[[ 18.3 -65.3 -67.3]
 [-41.4  68.0  67.5]
 [-65.4  66.6  12.6]
 [ 42.0 -42.3  66.3]]
|
[[ 18.3 -65.3]
 [-41.4  68.0]]

[[ 67.5  68.9  51.2]
 [-56.5 -10.1  -0.6]
 [-10.4 -34.8   3.4]
 [-61.3 -15.1   1.3]
 [-56.3 -10.1  -1.7]]
|
[[ 67.5  68.9]
 [-56.5 -10.1]]

[[-61.3 -10.1  28.0 -17.7   0.0]
 [  0.0  -9.6  38.4  -1.7 -55.9]]
|
[[-61.3 -10.1]
 [  0.0  -9.6]]

[[ 13.0 -20.9]
 [-21.2 -65.9]
 [  2.9 -24.4]
 [ 21.3 -35.3]]
|
[[ 13.0 -20.9]
 [-21.2 -65.9]]

[[71.6 45.1]
 [51.2  9.3]
 [63.2 67.8]]
|
[[71.6 45.1]
 [51.2  9.3]]

[[-65.7   7.9 -64.7 -44.7]
 [-63.9  62.9  11.6  65.3]
 [ 65.6 -60.5  66.7 -66.4]
 [-66.9 -44.2  14.5  59.1]]
|
[[-65.7   7.9]
 [-63.9  62.9]]

[[-51.8 -63.5 -64.6  66.0 -63.3]
 [-56.6 -20.0  43.3  65.4 -64.2]
 [  0.4  -3.7   2.7  -4.4   4.9]
 [ 65.9  65.4 -30.0  40.9  62.4]]
|
[[-51.8 -63.5]
 [-56.6 -20.0]]
---
[[53.3 61.5 68.7 51.4 43.5]
 [64.9 62.2 65.0 15.5 38.1]]
|
[[61.5 68.7]
 [62.2 65.0]]

[[ 76.2 -24.0 -44.5]
 [ 57.1  75.0  77.2]
 [ 73.5  73.1 -60.6]]
|
[[-24.0 -44.5]
 [ 75.0  77.2]]

[[ 69.3 -34.4  23.5 -12.0  71.5]
 [ 22.4  15.1 -44.6  10.8  26.7]
 [-35.1  16.1  44.0 -41.9 -32.3]]
|
[[-34.4  23.5]
 [ 15.1 -44.6]]

[[  1.7 -18.9 -23.5 -20.7   5.1]
 [-27.8   7.4 -32.7 -30.8 -31.0]
 [ 20.2   7.3 -35.4 -40.6 -17.8]
 [-36.4  56.8  26.9  21.5 -25.0]]
|
[[-18.9 -23.5]
 [  7.4 -32.7]]

[[ 73.6 -74.7  29.0 -19.1]
 [-40.7 -44.5  40.5  14.4]
 [  1.1  17.9  48.7  63.2]
 [-36.2   8.3 -33.2  15.3]]
|
[[-74.7  29.0]
 [-44.5  40.5]]

[[-40.5  25.3   4.9  12.4]
 [-53.3  -3.3  36.0  35.6]
 [-21.4 -17.1   9.1  24.8]
 [-13.4 -27.4 -25.8 -19.3]
 [-60.5  -3.7  33.2  32.3]]
|
[[25.3  4.9]
 [-3.3 36.0]]

[[ 14.9  13.2 -19.4   9.5  16.9]
 [-35.8 -43.2 -18.6 -31.4 -43.0]
 [ -3.4 -30.4  15.9   9.0 -20.3]
 [ 60.6  68.5 -62.1  36.9  77.7]
 [  5.4  15.9 -47.2  -8.2  16.1]]
|
[[ 13.2 -19.4]
 [-43.2 -18.6]]

[[-15.6 -28.8  12.4  12.2 -49.0]
 [ -9.6   4.5 -22.1  52.7  64.5]]
|
[[-28.8  12.4]
 [  4.5 -22.1]]

[[ 28.2 -57.6  68.4 -65.3  68.3]
 [-67.8  67.6 -67.4  54.8 -66.6]
 [ 69.3 -68.0  64.9 -14.2  69.5]
 [ 66.5 -69.2 -60.0  65.4 -31.8]]
|
[[-57.6  68.4]
 [ 67.6 -67.4]]
---
[[-54.2  36.0  12.0  12.1 -21.6  39.9]
 [ 55.7 -37.7 -13.5 -13.3  23.0 -41.2]
 [-37.5  52.3  17.9  11.1 -35.1  29.1]
 [-33.0  38.7  39.9  38.1 -10.8  14.8]]
|
[[-33.0 -37.5  55.7 -54.2]
 [ 38.7  52.3 -37.7  36.0]
 [ 39.9  17.9 -13.5  12.0]
 [ 38.1  11.1 -13.3  12.1]
 [-10.8 -35.1  23.0 -21.6]
 [ 14.8  29.1 -41.2  39.9]]

[[14.7 23.5]
 [63.4  0.3]]
|
[[63.4 14.7]
 [ 0.3 23.5]]

[[ 33.6  11.4  -3.6 -71.0  19.3 -15.5  -0.5 -26.4 -62.4 -56.3  42.6 -44.3]
 [ 37.6  24.6 -28.0 -30.1  51.6 -41.6  -7.4 -42.5 -50.8 -23.5  15.9 -13.2]
 [ 35.9   9.6  -7.7 -44.5  58.4  -2.1  -9.4  -2.9 -45.1 -30.1   8.2   3.0]]
|
[[ 35.9  37.6  33.6]
 [  9.6  24.6  11.4]
 [ -7.7 -28.0  -3.6]
 [-44.5 -30.1 -71.0]
 [ 58.4  51.6  19.3]
 [ -2.1 -41.6 -15.5]
 [ -9.4  -7.4  -0.5]
 [ -2.9 -42.5 -26.4]
 [-45.1 -50.8 -62.4]
 [-30.1 -23.5 -56.3]
 [  8.2  15.9  42.6]
 [  3.0 -13.2 -44.3]]

[[-33.9  37.8  40.4  40.0  -9.5  15.4  35.7 -41.2]
 [ 22.8 -19.5  22.8  28.3  44.7 -36.0  29.7  -3.8]
 [-24.2  10.8 -28.6 -28.7 -24.3  34.1 -35.7  -0.2]
 [ -2.0  14.0  53.0  52.7  13.9 -15.0  57.5 -24.0]]
|
[[ -2.0 -24.2  22.8 -33.9]
 [ 14.0  10.8 -19.5  37.8]
 [ 53.0 -28.6  22.8  40.4]
 [ 52.7 -28.7  28.3  40.0]
 [ 13.9 -24.3  44.7  -9.5]
 [-15.0  34.1 -36.0  15.4]
 [ 57.5 -35.7  29.7  35.7]
 [-24.0  -0.2  -3.8 -41.2]]

[[ 70.2 -34.0 -30.1  71.2  71.9 -72.8  72.0]
 [-72.3  43.9  68.3 -71.9 -69.9  70.1 -64.5]
 [-18.1  73.0 -63.6 -60.1 -72.4  57.3 -72.2]
 [-12.5  72.8 -67.8 -56.9 -72.9  59.8 -72.5]
 [ 71.1  73.1 -73.1  72.5  69.4 -72.8 -29.0]
 [-71.6 -69.6  71.5 -70.0 -38.2  71.4   1.7]
 [ 62.1  72.0 -72.9  65.0 -57.6 -68.9 -71.5]]
|
[[ 62.1 -71.6  71.1 -12.5 -18.1 -72.3  70.2]
 [ 72.0 -69.6  73.1  72.8  73.0  43.9 -34.0]
 [-72.9  71.5 -73.1 -67.8 -63.6  68.3 -30.1]
 [ 65.0 -70.0  72.5 -56.9 -60.1 -71.9  71.2]
 [-57.6 -38.2  69.4 -72.9 -72.4 -69.9  71.9]
 [-68.9  71.4 -72.8  59.8  57.3  70.1 -72.8]
 [-71.5   1.7 -29.0 -72.5 -72.2 -64.5  72.0]]

[[ -1.6  21.1  41.0 -59.3 -10.6 -43.8 -57.6 -27.4  22.0  25.7 -32.5 -46.6]
 [ 46.8  -3.2  55.1 -64.8 -43.7  -4.2 -36.3  43.7 -30.4  48.8   0.7 -33.9]
 [-68.0   3.0 -58.4  35.4 -18.7  47.7 -56.1 -62.0  46.1 -13.3 -20.5  -1.8]]
|
[[-68.0  46.8  -1.6]
 [  3.0  -3.2  21.1]
 [-58.4  55.1  41.0]
 [ 35.4 -64.8 -59.3]
 [-18.7 -43.7 -10.6]
 [ 47.7  -4.2 -43.8]
 [-56.1 -36.3 -57.6]
 [-62.0  43.7 -27.4]
 [ 46.1 -30.4  22.0]
 [-13.3  48.8  25.7]
 [-20.5   0.7 -32.5]
 [ -1.8 -33.9 -46.6]]

[[ 32.0  30.6 -22.5 -10.1   1.7  -5.3]
 [ 38.9 -63.7 -14.0   5.0  20.5  -9.7]
 [  3.8 -15.7  21.4  -5.4  31.9 -17.8]
 [ 17.3  -4.0  21.1  22.5 -14.0   0.3]
 [ 56.5 -30.8  -6.2 -27.8  -5.8 -32.2]
 [ 31.6 -24.3 -26.6 -54.9  27.9 -10.8]]
|
[[ 31.6  56.5  17.3   3.8  38.9  32.0]
 [-24.3 -30.8  -4.0 -15.7 -63.7  30.6]
 [-26.6  -6.2  21.1  21.4 -14.0 -22.5]
 [-54.9 -27.8  22.5  -5.4   5.0 -10.1]
 [ 27.9  -5.8 -14.0  31.9  20.5   1.7]
 [-10.8 -32.2   0.3 -17.8  -9.7  -5.3]]
